128 stands for zero in the data rows.
Each row in the table below has a label, given by one hidden rule.
[154  68  82 114 172  37 151  41 126 105  74  57  25  94 194  15 113 113
 112 210 192  99   8 145 142 150 188 122  79 148  96 185 215 176 139 143
  96 201 100   0 143  90  80 183 255  92 126 101] 2
[139  70  81 212 203 107 134  35 126  64  76 109  51  54 174 118 141 124
  72 186 177 125  95 155 140 134 161 105  56 112 117 177 255 171 140  56
  81  82  96   0 155 123 107  62 140  89  16 108] 2
[114 158 153   8  64 158  95 209 105 143 173 141 174 176 114 136 133 111
 116 100 182 141  81 125 104 128 101 133 180  98 151 129 108 137 105 126
 179  63 125 188 162 175 136  43 213 144 141 134] 2
[159  76 141 198 227 159 143 138 108 133  12 152  44 115 139 167 154 138
 156 133 119 128  94 116 124 153 138 112  94 110 120 161 137 130 175 142
 217 141 129  83  96 164 117 196 184 122 127 126] 1
[112 148 151 126 133 170 129 134 115  81 161 121 148 109 105  89 108 110
 152  41 131 118 103 119 135 115 215 123 119 129 146 154  86 113 165 133
 195 226 166 103 118 128 135 198  93 132  64 134] 3
[121 126 186 112 128 132 126 124  83 138  75 183 229 126 116 161 158 176
 122  94  89 171 166  94 105 105 139 144  63 106 127  73   6  90 122 144
 192 113 127 156  74 234 255  83  28 148 106 160] 3
[144 128  45 184 145  84 153 159 117  80 121  84  84  96  99  82 133 118
 154  52  95  98 116 162 136 114 255 104 119 116 133 128 217 134 135 149
  53  97 139  41 149 120 165 175 222 133 206  83] 4
[147 111 228  98 140  90 131 160 143 151 231 126 107 109 153 138 114  91
 138  86  90 127 120 117 130 133   9  97 176 137 135 108 121 121 160 135
 101 144 153  77 148 100  64 153 190 134 160  93] 4
[130 148 103  50 151 161 139 143 103 149  45 144 136 100 123 151 125 116
  98 128 143 141 151 111 112 112 127 107 157 146 134 138  88 106 130 138
 203 129 142 198 109 171 206 172 225 155 217 161] 1
[120 116  80 178 141  45 130  79 167  96 168 112 111 161 133  24 120 153
 136 208 140 149 128 126 154 167  82 128  79 101 145 139 154 157 136 120
 150  80 130  89 122  84  84 127 129 123 148 123] 2
[170  87 135 195  95 178 128  89  84  78   5 171 162 119 137 191 168 154
 115 106 181 137 115 134 101 115 211 139  15 107 128 115 177 144  75 117
 182 169 141 113  89 178 170 108   0 121 160 130] 1
[153  73  73 124 107  83 154 127 121 104  55 103  85 153 111  91  99 135
 120 133 169 127 131 144 151 154 140 138 117 143 117 112 151 141 109  97
  54  80 106  88 110  95 173 111 101 114 126 130] 2
[134 126 227  56 109 139 150 192 173 202 255  59  83  42 152 119 109  83
 165 126   0 123 166 141 165 181  87 104 159 134 106 143 176 140 144 111
 136 146 154 123 171  76   4 169 255 128 221  87] 3
[159 140 133 187 150 161 128  80  67  64   0 124 161 134 189 178 146 166
 120  58 217 140 213  92  99  96 176 130   0 100 125  76  97 125 130 147
 178 139  64 193  50 197 255  63   0 111   0 143] 2
[ 94  95 248 101 122 112 163  89 137 104 179 112  18  98 121 110  73  62
 165 159  25 130  90 169 153 144 184 104  75 161 120 177 157 147 165  97
  50 210 160  28 145  98  37 246 194 109 255  99] 3
[175 140   0 213 124  79 128  42 127 121   0 185 162 184 122  40 158 227
  63  68 236 126 106 134  86  72 101 152  44 144 139  83 134 174  80  39
 114  31  69 177 105 240 255   0  25 101  41 131] 2
[158  57  52 223 128  59 126  11 134 109  28 148 131 116 139  88 121 112
  96 176 194  84  86 147 148 134 255 128   0 104 106 149 123 166 135 122
  82  87  87  89 160 190 176  59  87  72 137 105] 2
[176  94   0 219 196  36 127  13 136  39 122 139  51  99 226  82 127 152
 112  63 216  84  30 137 148 140 255 100   0 126  98 167 188 156 123  81
  62 156 107   0 159 143 157 123 161  86  66  93] 3
[133 104  77 120 121  63 101 121 147 126 151 122 183 144 126 116 109 161
 125 190  69 122 146 116 129 124  75 110 249 135 149 131 180 153 114 119
  32 114 114 130 109 169  99 182 100 124 126 116] 3
[153 123 190 148 211 246 160 142  94 116   8 142 117  85 246 255 144 222
 139   0 146 159 178  98 119 136 232  94  98  95 120 127 145 116 135 153
 203 172 162 255 103 222 124 255 130 120 159 120] 2
[135 112  43  86 144  77 135  79 115 139  31 138 135 152 131 150 142 128
 118  84 132 125 148 145 133 149 203  97   2 133 136 122 124 112 146 124
  59 145 131 171 105 157 199  95  66 118 147 139] 3
[180 173   0 136 111 129 108 115  90 109  90 155 248 156 171 124 136 220
  73 235 179 121 135 130 104  94 185 188  93 121 124 121 112 156  79 101
 156  97  93 116 124 159 194  76   0 116  80 148] 1
[101 159 250  45 131 246 133 189 139 149 203 117 155 100  88 232 128 156
 182  82  91 154 172 110 119 161  98 111 255 131 123 129 149 118 157 179
 149 181 187 127 133  92  89 255 255 134 255 119] 3
[112 134 217 138 159 171 116 158 126 154 154 136 121  92 125 123  87  81
 139  94 100 136 140 129 157 190 118 100 226 130 139 125 153 136 170 150
   9 117 130  55 131 112  16 222 226 135 144 151] 4
[142  96 152 145 134  91 128 122 136 116 237  92  59  93  95 119  88  18
 135 175  58 112  77 149 151 153 245 121 189 147 120 154 245 142  93 128
  55 142 147 100 185  86  40 220 195 124 116  95] 3
[128 117  30 138  84  64 114 163 153 129 130  68 125 123  44  56 107 112
  86 100 122 139 112 142 142 121  70 128 203 130 153 121 101 129 131 106
 196 109 136 142 150  77  65 128  89 145 212 117] 3
[ 79  82 213 124 181 163 154 102  98 106 179  51  53  43 194 148 138 103
 226  38  23 110  81 186 188 211 255  63 255 153  80 174 216 137 189 149
  44 215 201  17 183 116  28 255 255 123 197  95] 4
[ 85 231 255  26  87 139 117 218  87 157 171 124 204 211  46 218 152 103
 113 123  54 155 251 101 124 114   0 146 234 115 133  72   0  95 123 150
 241 140 154 255  95 111  47 138 110 148 209 153] 2
[ 85 181 255  60 225 255 153 178 120 183 255 132 105 119 110 242 128  91
 247   8  81 139 154 120 131 194 142 106 255 138 142 129  16 109 160 199
 255 119 188 255 124 134 157 159 255 156 255 128] 4
[118  56 118 135 194 102 139  81 170 101 140 106  43  95 217  29 119  85
 107  39  80 105  79 181 165 165 203  91 181 121 107 160 255 176 176 127
   0 201 141   0 165  78 178 152 226 102 149 101] 4
[113 149  82 128 154  41 129 190 151 106  61  93  98 116 149 119  86 111
 134 158 142 109  87 150 146 122  85 122 189 141 139 120 208 129 110 116
 114  96 130 105 149  65 161 117 157 130 147 134] 2
[ 91 170  77  53  58 112 123 255 107 208 159  86 139 167 172 169 103  67
 124  90 107 163 144 127 111 133  16 174 255 128 140  90  55 127 154 113
 187  97 110 139 149  84  44 130 226 140 241 159] 3
[125  67  33 209 135   0 113 101 191  81 129 119  75 128  90  91 116 164
  87 131 152  98  83 140 117 140  61 157 141 146 116 191 255 155 112 112
 127 107  95   0 143  97 123  34  96  98 166 126] 1
[146  68 116 188 229 172 173  80 155 131  53 136 125  89 160 173 111 105
 163  99 187 129  55 144 137 134 255  88  88 141  90 164 192 138 165 129
  80 214 137   0 110 113 164 224 181 113 127  99] 3
[138  88 161 154 219 169 131 202 104 100 153 137 148  85 109 154 135 149
 161  10 185 141  60 131 140 140  65 104  33 140  95 162 128 127 161 150
  55 126 114 131 112 146 192 222  43  98  84 123] 3
[145 161  27 170  82  39 110  93  94 137 122 137 174 192 130 174 146 179
  62 110 177 144 167 109 119 134  67 158  38  89 133 106 122 106  74  99
 202 103 119 141  78 179 225 111  42 143   0 152] 1
[ 95 133  86 155  80   0  87 211 165 170 102 109 175 185  66  19 122 151
 103 248 162 146 142 118 110 106 132 180 211 131 169 103 107 122  68  94
 137  76 109  90 163 102 159   0  64 144  94 147] 1
[107 111 119 156 118  14 122 134 222 102 255  56  24  96  99  60  58  58
  86 229  72  79  81 165 160 147  88 134 178 170 137 140 255 147  86 119
 135  78 136   7 198  68 108 139 228 133 146 121] 3
[134 145  76  85 141 130 126 117  86 131  31 167 196 166 152 244 145 128
  94 100 159 155 166  74  91 139 134 105  69  92 144  98  45 108 116 147
 160 180  89 255  77 206 248   0   0 113 100 124] 2
[124 124 137 167 156 109 128  60 156 111 191 117  42 120 142  28  89  31
 150 181 124 115  92 161 163 116 221 125 217 140 105 175 208 137  99 145
   0  74 104  29 173  62 126 188 147 130 229 123] 2
[108 225 225  50  58 129 111 255 122 162 255 123 200 151 104 221 133  73
  80 248  88 160 156 129 128 134   0 154 201 136 150 112  97  84 121 133
 188  45 148 232 102  80  22 197 255 167 229 124] 3
[101 154 255  70 116 215 132 204 156 142 189 119 113  90 176 175 129  40
 223  82  64 165 140 137 170 156 145  86 149 134 113 135 172 130 185 192
 116 183 191 161 105  92  68 255 243 155 255 110] 4
[172  76 143 141 186 183 143  59  44 137  40 212 141 131 185 160 157 184
 124   9 144 135 121 115 101  77 170 113   0  94 116 125 103 154 125 143
 173 248 132  32  96 168 255  94  50 111  58 116] 2
[104 180 211  24 127 172 159 227 175 185 239 104 194 138  83 223 125 110
 163 173  42 162 159 134 150 140 118 120 193 145 120 142  33  96 150 153
 193 175 166 209  87 112  55 125 219 169 240 125] 3
[ 95 181 135  74  40 155 112 179 148 179 222  77 200 141  32 248 119 106
 101 217  59 130 123 124 135 157   0 156 241 161 153 116  58 118 142 166
 128  95 185 175  89  77 101 161 227 128 190 138] 3
[109 118 105 158 135 191 144 226 143 118 255 111  54  66 162 140 101 143
 167  66 117 109 141 139 140 166 144  64  72 126 100 159  55 150 181 179
  69 179 167  43 143  71  87 199 165 121 174 123] 3
[149 120 163 214 200 136 118  41 110 144  15 119 201 171 194 168 145 158
  97  70 174 124  54 126 103 102 215 134   0 116 142 157 236 134 123 114
  61 151 100  30 108 153 161  35   0 101   0 112] 2
[117 159 194  68 165 236 125 202 121 120 244 119  91 179  66 180 124  79
 119 231 110 121  89 123 121 130   2 125 175 142 135  97  73  95 145 115
 118 135 151 214 137  99 118 192 209 148 183 143] 2
[148  56 143 184 138  31 129  64 144  96 102  96  69 116 157  21 118 127
 158 169 162 109  38 158 111 164 141 144  79 146 123 162 169 154 127 104
   0 135 113   0 151 140 144 117 169 116  86 121] 1
[135  97 110  89  30  89 102 118 162 174 188 111 188 175 111 170 133 147
  78 255 227 111 155 130 132 109 112 169 163 151 186  72 142  98  70  97
 161  74  99 110 160 174 137 101  58 125  87 141] 2
[103 158 114 110 106 131 122 178 191 138 206  79 136 128 131 133 137 138
 130  70 123 109 142 139 154 104 124 128 194 129 123 144 129 113  80 131
 120  97 144  51 124 140 142 202 157 119 103 119] 3
[100 122 131  53  53 144 138 169 172 135 255  83  83 106  98  87  98   9
 112  91  55 117 121 139 141 166 145 109 193 188 146 180 105 123 138 141
  74  88 196 121 145  53  27 170 255 145 217 111] 4
[118 131 135 154 135  93 132 195 117 111 111 151 135 140 199 119 154 127
 170  71 157 129 129 138 129 128  89 142 162 145 111 132 156 122 115 159
 195 126 126 213 114 153 196  15  37 123 173 139] 3
[158 124  60  38 117 180  99 159 111 134 105 139 211 131 124 185 186 134
  75 100 161 163 143 129 113  86 136 141 131  92 142  98  79 103 157 110
 192 149  90 208  93 190 219 133 111 130  64 161] 2
[131  83 128 123 135  97 127 126 131 143  64 125  59 147 128 166 130 114
 118 166 111 128 122 119 130 108 134 138 106 129 128 103 145 124 113 122
 126 133 120 208 122 180  85 128 103 141 115 153] 2
[ 89 161 114  14  58 113  82 242 144 184 240 165 195 183 118 181 172 138
  67 196 170 166 255  78  78  78 155 167 169 130 166  42  50 100  73 150
 227  67 133 255  64 132 176  78 150 147 115 163] 1
[130  78 121 150 148 169 146 121 139  84 136 104 124 127 166   7 138 125
 107 107 128 126 105 125 128 136  83 127 100 115 137 133  71 148 106 131
  72 176 120  79 117 154 156  49 177 114  54 136] 2
Which label does each new row get?
[181  98   0 168 144  73 143 154 107  93  46 173 100 150 170  75 160 217
  82  81 226 127 106 121 105 110 255 146  61 113 134 159 149 141 126 133
 113 129 118  87 130 111 220 101 112 100   0 123] ~ 2
[161 115  75 208 143 181 149 123  49 119   2 200 159 155 189 196 164 212
 130  36 156 154 123 116 107 108 174 128   0 130 128  96 123 134 111 123
 227 147  84 129 121 177 223  16   0 122   0 132] ~ 2
[131  79  84 196  88  49 113  48 182  99 149 120   0 104 134  41 109  73
  96 180 132 105 120 145 154 154 158 109 205 164  98 147 247 160 130  84
  30  69 111   0 152 109  47 131 100 151  77 106] ~ 2
[127 158  61 133  31  20 114 145 102 122  80 143 160 163 140  80 125 130
 141 157 132 110 135 109 100 113  48 119 148 137 137 127 217 127  97 108
 202  43 139  82 140 141 124  79 112 119 138 153] ~ 1
[ 93 106 255 121 125 189 140 126 141 124 199  86   6  87 113 166  96  44
 160  93  62 122 118 172 144 194 222 114  97 148 119 159 136 124 144 153
 113 134 132 132 162  68  35 141 241 133 255  87] ~ 4
[147 145 117 145 120 255 108 133  95 114 139 165 166 124  84 141 160 113
 125   0 200 159 218 122  92 128 151 136 195 134 152  87  84 122 108 122
 243 196 129 208  82 165 178 100  67 120 152 129] ~ 2
[105 109 209 153 128 184 152 121  90 103 108 111 112  79 229 180 123 133
 153  40  61 123 111 139 138 184 255  59 137 144  82 174 109 133 192 186
 122 255 148 132 159 154 114 255 158 126 193  98] ~ 4
[158 133  87 116  84  80  91  47  82 131   6 150 255 160 110 165 156 249
 124 102 232 146 195  95  61  43 122 153  53  74 122  74  59 121 102 110
 205 123  81 194  70 181 245   0   0 145   0 176] ~ 2
[117 120  95 119  92 145 121 110 136 106 120 148  47 113  97 107 125 210
 164 186 136 138  86 113  92 145 110 130 208 123 140 129  91 112 161 142
 144 172 136 213 123 123 166 198 156 128 102 116] ~ 1
[ 91  88 230  73 199 255 142 212 128 143  78 133 110 123 119 204 135  93
 192 102  76 158 107 144 115 145 137  76 143  99 113 123 182 110 124 215
 185 209 207 255  94 124  86 255 158 142 255 105] ~ 3
[146  84  28 222 127   0 142  88 173  49 182  64  27 100 137   0  88  78
  98 255 153  89  24 189 164 155 112 114 168 191 127 201 255 175 110 111
   0 104 114   0 191 137  45  91 189 139  20  83] ~ 2
[102 152 255 107 128 196 143 153 145 125  79 111 111 113 194 162 142  91
 185  19 140 109 174 120 148 146 170  95 107 121 139 145  72 110 193 184
  61 241 163 116 138 133 167 219 193 130 187 108] ~ 3
[128 131 100  92 162 173 139 124 145 100 140  76  72  80 193 154 107 128
 179  82  85 136 136 131 136 149  20 158 143 120 110 154  87 100 137 119
 174 174 175  84 183  82  92 236 153 153 198 128] ~ 4
[126 191 173  69  77  95 100 136 128 182   9 144 188 161  70 140 119 134
  71 180 152 140 127  88 107 112  21 152 194 137 157 126  15 129  67  73
 164 100 143 255 102 120 111   0 116 140   0 154] ~ 1
[100 155 145 112  86 147 136 113 146 126 194 114 105 106 106 118 101  51
 108 217  68 128 139 162 150 152   0 155 227 155 114 136 110 125 108 181
  71 101 164 137 147  74 119 202 255 136  88 139] ~ 3
[125  77  43  99 125 100 108   0 113 104  17 198 171 173 148 130 153 230
  95  59 203 136 162  90 101  54 150 151   0 136 157 117   0 114 110  88
 238  93  69 167  62 165 239  48   0 104  62 150] ~ 2
[162  67  59 219 143  58 131  81 112 104 184  95  78 112 146  52 130 146
 124 191 195 109  87 156 110 122  68 124  55 134 117 161 200 124 121  68
  53 125  96 103 172 143 195 119 122 116 158 107] ~ 1
[178  73   2 245  97  21 116  69 146  77  54 136 108 211  93  57 137 109
  81 226 191 122 118 130 137  93 164 180  39 105 138 132 157 146  93  78
 154  75 103   0 166 140 171  46 133 117   0 145] ~ 2
[124 108 101 139 101   0 136 110 162  94  54 143 131 109 105  15 105 105
 106 218 155 102 114 142 148 137 127 152 160 162  98 135 225 158 106 104
  59 131 126   0 149  89 128 143 255 127 115 104] ~ 2
[175 148  10 128 115 141 108 117 158 168  78 188 146 138 122 130 163 187
  98 226 154 145 123 126  99  46 168 148  54 115 148 114  63 129 120 130
 170  78  89 186 129 144 148   0   0 128   0 154] ~ 1
[ 93 136 135 110  76  73 119 113 162 130 232 109  66  41  79  18  97  52
 149 191  68 110  82 163 147 176 110 116 165 131 132 166 113 142 116 169
  51  82 193  31 181  77   0 255 141 126 170 112] ~ 3
[118 106  67 162 117 154 143 208 147  86  47 121  51  74 224  97 117  93
 126 137  39 107  78 161 155 138 247 108 142 125  98 160 114 137 179 110
  44 167 155  31 182 158 107 174 255 107 191  85] ~ 3
[148 101 126 126  31 119 121  62  97 116  86 214 187 213  83 200 142 209
  96 206 184 137 247 112  86  44 119 149 134  88 164 110 121  98 125  97
 159  37  76 160 115 188 174   2  22 136  31 142] ~ 1
[113  80  24 162 167 181 153 118  77  80  79 134 129 136 110  76 122 105
 121 200 140 132 106 133 140 120 167 165  10 124 152 138 212 143  96 111
  29 147  90  62 162 189 201 148 118  92   0 134] ~ 2
[152 154 152 111 119 216 131  91  54 163   0 201 176 140 101 173 179 140
  88   0 236 139 144 102  70 103   0 125   0  71 142 102  79 123 116 133
 152 116 114 193  91 182 255  37  22 138  52 163] ~ 2
[184  89  79 204 210  51 134 125  66  93  18 220 151 133 171  53 170 255
 126  48 199 129 156 117 110  96 166 157   0  73 151 124 190 134  97 100
 102  89  82 228  74 151 198   0  82 100   0 147] ~ 2
[135 103 140 193 167 233 130 141 108 122 112 145  79  72 147 156 124  75
 161   1  59 118  38 133 141 127 199 113 152 151 102 135 186 136 167 177
 102 102 121 142 105 136  82 165 103 132 254 111] ~ 4
[119 150 131  53  42 125 131 192 141 169 196 121 196 149  55  69 134 123
  63 223 161 116 219 102 135 136  60 134 185 147 139  89  23 115  77 138
 213  48 158 119 119 140  34 122  52 169 172 151] ~ 2
